(in the rows, 128 means zero)
The rows below fall into families. The same turns and mirrors carry the whole set onto itself and the rows of a family onto each other. For each named row, which other rows are in its family? Write them in the order they are listed.
These 40 rows form 5 families of 8 rows each.
sero: [132 113 107 145  81 120 115 126 115 144 142 129 106 142 106 146 145 130]
repi: [121 160 137 154 119 116  98 129 129 137 143 128 136 150 128 121 121  88]
Sol: [130  96 108  89 113 135 167 137 104 119 152 147 132 135 121 137 140 134]
fetil: [134 137 155 100 140 139 159 130 111 121 147 136 156 136 143 106 116  97]
fakit: [127 117 125 117  80 131 145 118 104 131 148 156 126 106 148 101 123 110]
gidap: [131 141 156  95 138 141 155 134 111 123 150 134 154 144 149 113 112 105]
bubub: [135 142 148  99 149 134 148 151 111 119 145 145 161 139 137 108 108 105]
tuguz: [152 140 122 118 146 113 133 147 137 125 151 119 133 180 105 144 131 120]
Rumas: [136 133 117 125 145 132 131 144 147 125 147 133 138 180  97 140 138 133]
beva: [148 143 122 117 152 118 138 141 137 125 145 113 139 172 104 148 134 119]
tife: [114 106 151 152 104 103 156 137 128 132 147 115 131 148 131 137 105 121]
gab: [154 149 104  94 130 151 109 138 106 139 151 156 133 128 115 118 150 112]
dazav: [141  99 107  98 120 136 172 133 115 124 144 146 133 125 120 129 139 146]
kamu: [146 135 101 111 133 156  97 138  96 134 147 153 131 132 118 112 148 113]
Vuti: [126 108 111 108 115 131 180 136 108 115 160 144 121 138 119 139 147 139]
fuliv: [137 141 120 133 156 122 124 145 136 130 137 120 143 170 100 149 136 123]
vig: [127 151 141  98 152 138 149 139 122 114 144 130 150 130 134 111 104 109]
mun: [138 113 104 102 122 129 179 148 116 119 146 148 126 140 116 136 149 136]
Giv: [109 112 151 147 106  93 153 131 132 131 146 116 130 146 132 133 110 117]
nev: [119 113 127 131  85 135 131 126 105 143 150 159 127 101 145 103 126 114]
Tosus: [104 119 143 145 101  89 161 126 125 136 142 122 127 148 118 135 117 129]
beke: [128 119  87 141  90 122 107 132 122 151 144 144 120 141 115 141 149 133]
timi: [157 145  98 102 131 161 116 136 110 137 149 157 135 127 115 120 150 116]
puba: [139 148 138 140 122 123  89 133 134 154 135 129 145 136 128 113 112  95]
gobur: [131 121  95 149  97 115 110 137 130 146 148 137 109 138 105 146 144 135]
lan: [137 106 104 154  85 114 122 123 122 148 142 144 119 145 113 139 156 126]
nesud: [136 139 159 110 145 130 161 134 117 110 140 131 149 134 132 110 109 101]
bof: [143 139 115 120 137 124 136 148 129 130 148 121 146 181  89 140 139 129]
pitir: [132 108 115 102 113 132 172 134 108 113 166 141 125 135 115 140 144 146]
bulav: [123 118 139 126  92 129 128 129  97 133 141 154 122 100 153 115 114 106]
fim: [122 121 153 132  96  96 166 139 130 130 141 122 137 149 127 143 104 122]
Ligiv: [127 125 128 126  93 121 138 118  98 137 139 143 130  93 151 110 122 100]
tanos: [137 160 146 156 118 118  96 140 122 145 137 128 136 146 122 118 112 102]
nes: [137 115  99 149  96 112 111 141 123 149 150 139 110 132  97 142 143 128]
vos: [114 125 142 145 107 106 177 126 128 136 141 130 136 151 125 144 103 121]
Zube: [159 137 103 105 134 164 108 139 115 126 143 152 141 128 130 116 142 106]
karu: [148 134 102 107 130 147  93 137 116 125 145 145 133 124 124 105 158 114]
dunos: [135 147 141 145 120 122  94 140 126 160 132 130 140 142 132 115 112  87]
vot: [115 116 132 126  87 139 133 128  97 146 148 153 131  97 141 111 124 113]
maz: [126 146 144 148 113 124  88 117 125 142 139 127 142 135 131 115 109  98]

The rest of the family of vos: repi, Rumas, dazav, vig, lan, Ligiv, karu
The rest of the family of Tosus: fakit, fuliv, mun, beke, nesud, Zube, maz
The rest of the family of tife: gidap, tuguz, gab, pitir, nes, dunos, vot
The rest of the family of Giv: fetil, beva, Vuti, nev, timi, puba, gobur

The rows below fall into families. The same turns and mirrors carry the whole set onto itself and the rows of a family onto each other. For each named row, which other rows are in its family? Write them in the order they are listed.
These 18 rows form 3 families of 6 rows each.
zeg: [129 129 117 115 113 105 114 118  97 122 124 132 134 114 156 166 141 163
  76 139 163 128 136 134 117 121 161 160 128 108]
gulal: [114 121 121 122 108 129  97 132 100 127 132 145 137 116 159 169 156 155
  81 130 140 144 131 131 128 124 159 153 135 112]
siv: [187 117 142 116 105 116 148 114 113 156 129 125 132  84 100 174 135 120
 100 199 160 127 159 133 146 157 187 123 123 128]
sil: [152 109 149 126  98 157 124 118 107 164 122 149 134 100 120 179 171 107
  88 173 142 153 156 132 156 160 189 117 130 126]
kur: [113 107 122 125 109 130  92 150 118 127 153 145 138 110 143 170 148 149
 103 134 116 146 125 127 138 128 154 142 145 125]
dusa: [164 127 158 105 133 132 107 136 105 165 112 142 127 148 113 139 148 132
  81 111 125 162 157 127 106 140 172 139 129  73]
rog: [159 100 146 124 101 148 126 131 119 164 137 145 135  92 105 178 156 107
 106 183 131 151 154 129 163 159 185 112 135 133]
bazi: [180 135 156  98 138 112 120 127 102 160 110 131 124 143 108 136 135 140
  79 122 142 147 161 127  99 139 174 144 123  72]
vasiz: [194 130 153  96 142  94 127 134 114 159 125 119 125 134  93 134 115 144
  94 136 140 139 158 126  97 139 167 141 123  76]
moz: [149 113 116 113 120  85 119 143 124 123 159 117 136  96 123 166 110 161
 113 160 141 121 130 129 128 126 152 146 136 126]
Safaf: [178 124 143 114 102 124 148 102  99 157 115 130 132  93 115 175 148 121
  82 190 171 132 162 135 144 156 194 129 117 122]
kivu: [162 114 159 109 132 136  98 151 117 166 129 145 129 143 100 140 146 126
  99 115 107 167 154 121 115 143 165 130 138  81]
nal: [147 127 114 110 117  84 123 127 109 119 140 117 135 103 141 164 119 166
  92 156 162 116 133 134 117 122 157 159 128 117]
Lemad: [178 103 142 120 104 129 140 130 124 160 145 134 134  85  95 176 140 111
 111 196 138 139 155 131 157 159 183 115 133 135]
nalu: [190 118 153 101 141  99 121 151 127 159 142 123 126 132  80 137 110 138
 113 138 120 144 156 125 109 142 162 130 134  84]
vitof: [162 122 146 119 100 146 136 103  96 161 111 142 133 100 126 178 168 114
  74 177 162 144 160 132 147 155 194 128 121 120]
Rud: [133 100 116 122 114 110 102 154 129 125 167 133 138 101 126 167 125 151
 119 150 118 134 125 128 139 127 149 140 146 129]
nez: [176 109 155 106 136 121 105 160 128 163 143 135 128 137  86 138 127 129
 115 129 101 159 153 122 118 144 159 125 141  87]

The rest of the family of moz: zeg, gulal, kur, nal, Rud
The rest of the family of siv: sil, rog, Safaf, Lemad, vitof

The rows below fall into families. The same turns and mirrors carry the whole set onto itself and the rows of a family onto each other. For each named row, which other rows are in its family? Write them in the order they are listed.
These 16 rows form 4 families of 4 rows each.
nel: [123 113 126  90 155 137 144 161 152 154 111 124 173 126 124 158 156 105
 125 110 123]
Tov: [100 143 140 133 128 122 165 160 142 125 128 143 153 114 143 140 138 141
 151  89 119]
nepep: [115 137 138 102 120 143 109 108 139 129 153 131 105 157 121 155 141 142
 103 135 122]
dum: [111 131 139 135 135 134 159 143 142 129 126 151 155 128 144 138 121 149
 149  79 110]
lek: [143 131 134 130 106 117 106 103 131 123 121 118 135 121 115 118 136 115
 112 139  85]
mar: [100 136 142 131 140 111 158 153 143 134 141 156 168 121 133 138 126 143
 152  94 114]
duk: [109 140 146 123 129 131 121 112 141 130 143 131  93 152 104 156 149 127
 100 144 126]
tibez: [ 94 136 137 130 133 133 168 152 139 139 128 141 153 123 150 140 116 127
 156 100 116]
ver: [106 136 152 105 128 128 118 110 159 137 157 131 101 146 117 154 156 140
 103 141 122]
voso: [131  94 129 101 152 145 148 150 138 157 112 129 174 145 126 155 145 114
 129 109 117]
mek: [109 102 127  90 153 142 153 156 150 152 105 148 165 126 120 154 145 105
 125 108 105]
Fuboz: [134 133 140 119 114 114 120  93 140 121 131 105 126 105 104 125 124 104
 107 130  98]
Mekub: [133 129 149 126 119 101 112 101 140 127 130 107 131 106 124 119 144 104
 112 140  90]
peve: [123 125 141 124 107  99  97 110 133 124 118 103 132 109 112 126 137 116
 117 138  98]
Zimi: [120 104 135  95 164 126 142 154 141 154 123 139 184 129 123 159 144 110
 129 118 126]
lun: [ 99 136 142 102 125 129  97 116 152 131 148 123 101 140 109 151 144 145
 110 137 131]

The rest of the family of dum: nepep, lek, voso
The rest of the family of nel: Tov, ver, Mekub
The rest of the family of mar: peve, Zimi, lun

The rows below fall into families. The same turns and mirrors carry the whole set onto itself and the rows of a family onto each other. For each named row, which other rows are in its family? Write them in the order they are listed.
These 40 rows form 5 families of 8 rows each.
Zefa: [126 152 148 157 158 152 113  76 138  86 144 134 126 139 114 165 157 142
 145 154 109 104  54 144 128 115 145 130 157 169]
Zub: [133 110  90 138 129  99 145  84 165 106 106 143 107 131 114 140 134 137
 129 144 167 117  81 123 149  90 133  91 131 169]
Nov: [126 153 148 154 161 149 116  73 143  85 143 134 127 140 115 165 157 144
 147 155 110 102  58 142 125 120 146 132 156 170]
kati: [113 151 137 156 180 167 119  77 152  88 141 148 135 134 102 169 148 138
 135 157 104 102  62 140 119 118 141 141 160 174]
rivol: [126 112 103 145 118 113 152 117 159 100 103 144 125 131 130 146 129 127
 128 133 162 123  83 138 152  86 125  97 128 165]
Vemem: [127 120  96 128 132 101 148 113 162 107 114 140 109 122 128 130 137 128
 131 154 143 123  93 112 146  97 141  84 134 181]
Tavik: [109 144 125 155 164 181 119  68 157  98 136 165 133 145  71 157 130 129
 128 157  96 112  63 123 115 119 144 152 168 156]
lozu: [128 121  85 137 126 113 136 106 142 102 123 141 113 120 133 141 125 137
 134 139 152 101  97 122 146  92 142  85 136 189]
fik: [112 147 118 153 150 180 127  75 160  98 137 159 134 145  74 155 115 119
 135 133  88 120  42 137 130 118 145 151 168 143]
Zomuv: [110 145 141 164 151 178 143  88 159 110 118 160 142 151  83 144 128 123
 120 127 102 108  52 137 123 108 143 157 170 142]
buve: [118 144 131 154 135 176 119  66 151  98 132 166 131 159  71 144 127 126
 140 151  97 122  61 118 116 123 148 152 171 140]
safa: [113 148 113 148 157 173 129  62 167 100 135 160 131 145  71 154 116 122
 140 137  91 117  45 132 124 125 148 151 168 146]
Mok: [122 125  97 130 125 116 156 120 145  91 111 151 125 117 131 142 125 130
 127 149 149 120  89 108 158 107 140  92 129 193]
kogim: [126 101  85 146 103 128 142  99 159 113 100 163 115 142  87 128 110 119
 116 137 152 134  78 115 153  80 131 105 141 143]
zib: [114 147 138 159 176 169 113  77 145  90 146 146 130 133  98 168 149 138
 129 158 102 103  56 141 124 110 142 138 162 173]
bosa: [127 120  91 132 127 113 147 108 140  95 116 149 111 117 120 137 128 134
 122 156 150 119  81 103 163  99 143  85 133 193]
figag: [124 104  75 128  98 136 143 110 151 104 107 151 116 134  85 123 110 121
 130 142 143 129 102 104 150  99 127 102 140 166]
nat: [127 122  88 137 124 115 138 112 142 100 123 142 117 121 137 142 124 135
 136 136 152 102  99 125 145  92 141  86 134 188]
Pedaf: [119 131 115 157 154 167 118  70 146 101 138 161 121 139  65 145 122 120
 131 148  88 116  46 131 113 133 134 150 169 143]
lamo: [130 109  81 126 115 117 142 107 150  96 113 133 112 124 110 135 130 133
 137 145 152 116 101 116 152 101 127  90 133 187]
geni: [119 121  85 128 110 127 153 118 166 117  99 165 122 140  95 120 107 112
 125 145 130 138 102 101 148 107 144 104 134 154]
sez: [117 143 127 157 162 165 136  54 165 117 121 160 126 150  67 139 133 133
 120 139 108 102  49 124 119 113 151 150 173 147]
lela: [117 151 132 150 172 156 130  78 162  85 145 137 130 127 114 168 142 131
 147 137 100 105  40 152 123 118 140 136 164 170]
notin: [122 112  86 135 110 121 160  95 178 111  90 168 127 146  97 132 108 121
 132 133 157 130  95 114 136 104 131 114 134 149]
fus: [120 146 128 154 172 154 123  70 155  88 150 135 121 126 106 164 144 135
 141 142 100 104  34 148 129 110 141 131 167 170]
dagem: [114 137 122 155 153 171 128  83 150  97 134 163 135 141  77 150 120 116
 138 142  87 118  54 136 108 141 130 156 165 142]
Puni: [118 154 145 156 178 150 144  71 164 104 122 141 135 138 110 157 151 140
 131 134 117  91  55 146 118 118 145 144 160 168]
bikis: [116 146 134 154 134 178 122  72 152  97 130 166 136 159  74 146 125 124
 141 149  96 121  63 120 116 124 147 155 170 139]
mokim: [119 113  72 136  98 142 140 105 152 113 112 172 121 140  92 123  93 117
 128 134 138 120 103 100 137  96 144 108 150 157]
nuli: [123 140 132 160 170 152 116  88 132  90 147 136 126 125 103 164 143 131
 134 146  96 105  44 156 125 129 130 136 153 163]
fugu: [107 145 130 158 160 187 119  80 153  95 135 165 139 146  76 158 129 126
 127 153  94 115  62 128 118 116 142 154 168 155]
taf: [118 116  80 126 110 130 160 102 158 102 103 175 121 131  93 123 103 120
 124 151 141 132  92  83 146 113 143 106 144 173]
tesa: [126 118 100 133 125 108 146 127 154 104 114 139 112 121 130 130 135 123
 127 151 140 126  90 118 151  89 138  84 134 178]
sapog: [117 112  85 134 101 139 154 119 147 100 107 173 123 130  94 124 103 115
 117 148 138 136  85  90 154 100 140 104 145 168]
Fod: [123 116  82 130 110 126 146 112 161 118 104 163 113 139  87 117 109 114
 119 150 130 137  95  97 152  98 146 100 138 153]
pena: [119 115  71 134 101 140 143 102 155 113 109 173 122 140  93 122  92 118
 131 134 140 120 107  99 134 101 144 109 148 159]
kodum: [123 108  75 124  99 134 149 110 158 103 103 153 120 136  89 125 109 121
 136 140 144 128 108 104 145 107 126 105 137 168]
ribog: [125 144 127 153 179 144 121  72 143  92 143 138 123 127 101 163 145 135
 142 149 100 101  50 149 117 141 134 136 152 168]
zuso: [127 110  86 129 110 121 144 118 146  94 113 133 118 123 115 137 128 130
 136 141 150 118 102 119 153  98 124  92 131 185]
mizu: [121 142 144 166 169 156 128  77 145 105 134 135 124 135  99 152 153 139
 116 138 112  94  37 147 135  93 145 134 167 163]

The rest of the family of zuso: kati, Tavik, zib, figag, lamo, fugu, kodum
The rest of the family of safa: Vemem, fik, geni, lela, fus, tesa, Fod
The rest of the family of Mok: bosa, Pedaf, dagem, nuli, taf, sapog, ribog
The rest of the family of mokim: Zefa, Nov, lozu, buve, nat, bikis, pena

The rows below fall into families. The same turns and mirrors carry the whole set onto itself and the rows of a family onto each other. For each named row, which other rows are in its family? Write them in the order they are listed.
These 28 rows form 7 families of 4 rows each.
Guvom: [152 111 127 102 143 133 129 146  97 117 121 105 127 133 146  99 115  95
 154 145 150 121]
seta: [142 121 126  99 116 134 126 139  86 146 120 124 111 140 145 106 125 100
 132 150 146 129]
fetun: [141  97 115  90 142 143 128 143  98 131 135 113 119 116 150 108 107  98
 143 129 135 109]
Zeliv: [138 112 144  96 128 125  82  98 133 128 130 125 127 115 137 106 144 117
 146 104 133 155]
lagot: [123 147 117 156 148 145 139 151 115 159 127 137 148 115 145 107 103  90
 166 155 118 121]
Ramis: [130 150 125 150 144 135 167 148 123 147 130 140 149 114 130 133 106 103
 155 139 103 116]
Vubo: [135 157 131 135 125 145 142 158 115 173 105 140 126 109 147 110 108 106
 175 145 110 123]
lus: [104 142 136 144 125 135  94 131 152 152 121 152 168 114 129 126 128 102
 162 115  96 157]
zatos: [136 104 154 100 109 118  99 129 156 114 125 129 128 135 130 112 137 125
 129 102 127 119]
Nit: [144  99 126 100 106 124  85 110 127 116 134 120 138 113 131 107 133 102
 146  96 117 147]
Mol: [111 133 139 135 116 121 112 110 156 152 122 155 156 113 112 137 121 126
 144 111  92 120]
zevi: [114 143 127 155 127 123 106 126 147 140 129 158 174 118 116 119 127 119
 160 101 101 152]
zod: [176 114 132 123 128 146 129 142 123 127 125 120 121 131 144 101 109 103
 132 127 155  98]
zugor: [118 139 133 164 129 118 107 114 147 149 134 161 155 125 129 119 144 108
 165 107 108 156]
vuf: [130 106 138  97 114 114  95 110 133 117 136 122 143 127 128 111 147 114
 131 105 134 157]
tek: [151 107 135  94 144 142 138 143 111 141 127 108 116 120 151 101 118 102
 144 137 155 122]
kar: [113 123 149 150 118 125 112 129 159 143 136 166 150 127 115 118 142 116
 149 123  90 149]
rif: [149 108 153 100 107 145  78 120 135 121 129 135 131 127 132 101 137 128
 137 115 138 147]
lidiz: [120 127 126 159 104 129 102 133 148 144 129 156 162 118 136 119 131 107
 175  94  97 144]
novot: [116 127 115 151 139 146 146 167 120 162 127 148 144 122 153 120 104 101
 173 127 115 103]
dumo: [129 156 134 140 123 128 103 151 144 132 108 154 152 113 116 114 121 110
 162 104  76 149]
Fesot: [139 120 127 103 114 119  88 132 116 106 124 140 138 143 112 110 140 104
 121 109 111 156]
regul: [136 142 122 153 158 152 149 159 124 161 120 144 147 112 138 109 100 108
 174 133 122 118]
tizet: [148 123 132  92 165 145 130 140 106 126 122 111 113 116 154 110 113 111
 148 122 148 117]
kat: [165 136 128  99 133 153 134 138  98 123 124 109 131 113 147 117 102 115
 144 130 150 113]
vob: [127 148 120 159 167 136 154 155 119 148 127 148 143 127 146 122 114 102
 167 124 126 117]
gok: [150 143 116 159 136 149 141 124 125 164 123 147 148 110 126 126  94 104
 150 135 119  99]
vil: [132 106 145  88 119 123  84 126 135 111 116 121 148 132 129 118 141 106
 149 104 127 158]

The rest of the family of Nit: fetun, lidiz, novot
The rest of the family of Vubo: seta, dumo, Fesot
The rest of the family of zugor: Zeliv, tizet, vob
The rest of the family of vil: Guvom, lagot, lus
The rest of the family of Ramis: kar, rif, kat

The rows below fall into families. The same turns and mirrors carry the whole set onto itself and the rows of a family onto each other. For each named row, which other rows are in its family? Write them in the order they are listed.
These 32 rows form 4 families of 8 rows each.
pomig: [104 118  91 119 118 175 143 170 125 112]
zab: [113  87 124 105 131 124 109 193  91 127]
kun: [ 93  86 110 102 144 143 170 212  72 129]
ruz: [ 81  89 144 114 146 144 138 190  74 119]
vov: [ 99  84 102 102 122 203 154 179 100 110]
dorib: [ 96  92  99 137 131 166 130 226  92 140]
tif: [107  97 121 129 125 156 103 213  85 108]
mis: [135  96  95 145 109 170 147 185 116 113]
Nalon: [ 91  93 134 113 141 151 145 204  66  99]
peb: [ 94  87 128  88 145 137 151 196  71 116]
beba: [ 89  92 117 126 139 157 162 217  67 112]
Bopa: [112  83 108 106 134 156 160 225  68 122]
Ruvub: [ 90  86 121  83 150 159 147 208  80 132]
zopid: [ 99 101 126 117 134 164 142 210  54 135]
Kofaf: [102 116  90 125 117 158 151 161 124 118]
Vol: [118 112  91 118 111 149 147 160 121 110]
pifi: [114 106 115 134 121 168 135 160 127 136]
rukug: [104  85 127 136 129 142 152 208  65 111]
Dazod: [129  95  86 105 121 174 147 182 127 133]
bute: [109  95 127 101 132 141 144 198  54 138]
Lige: [120 108 106 111 123 186 128 174 126 132]
didib: [115  99 120 141 117 163 131 161 121 109]
Nole: [128  80 104 105 105 173 155 177  90  91]
vuned: [145 104  98 114 111 174 134 181 120 122]
Vutu: [113  75 114 122 114 146 165 153  94 110]
tedit: [ 99  97 120 114 135 149 151 202  59 148]
vik: [ 84  84 112 118 128 175 164 156 105 128]
gasar: [ 99  85 103 112 139 135 132 205  99 157]
gepa: [112  98 114 102 126 167 128 159 131 128]
zitev: [119 118  89 111 112 166 140 170 121 103]
nid: [136  98 107 136 110 156 140 166 119 126]
til: [105 102 131 108 129 157 135 204  52 129]

The rest of the family of gepa: ruz, mis, Bopa, Ruvub, rukug, Dazod, didib
The rest of the family of beba: kun, Nalon, peb, pifi, Lige, vuned, nid

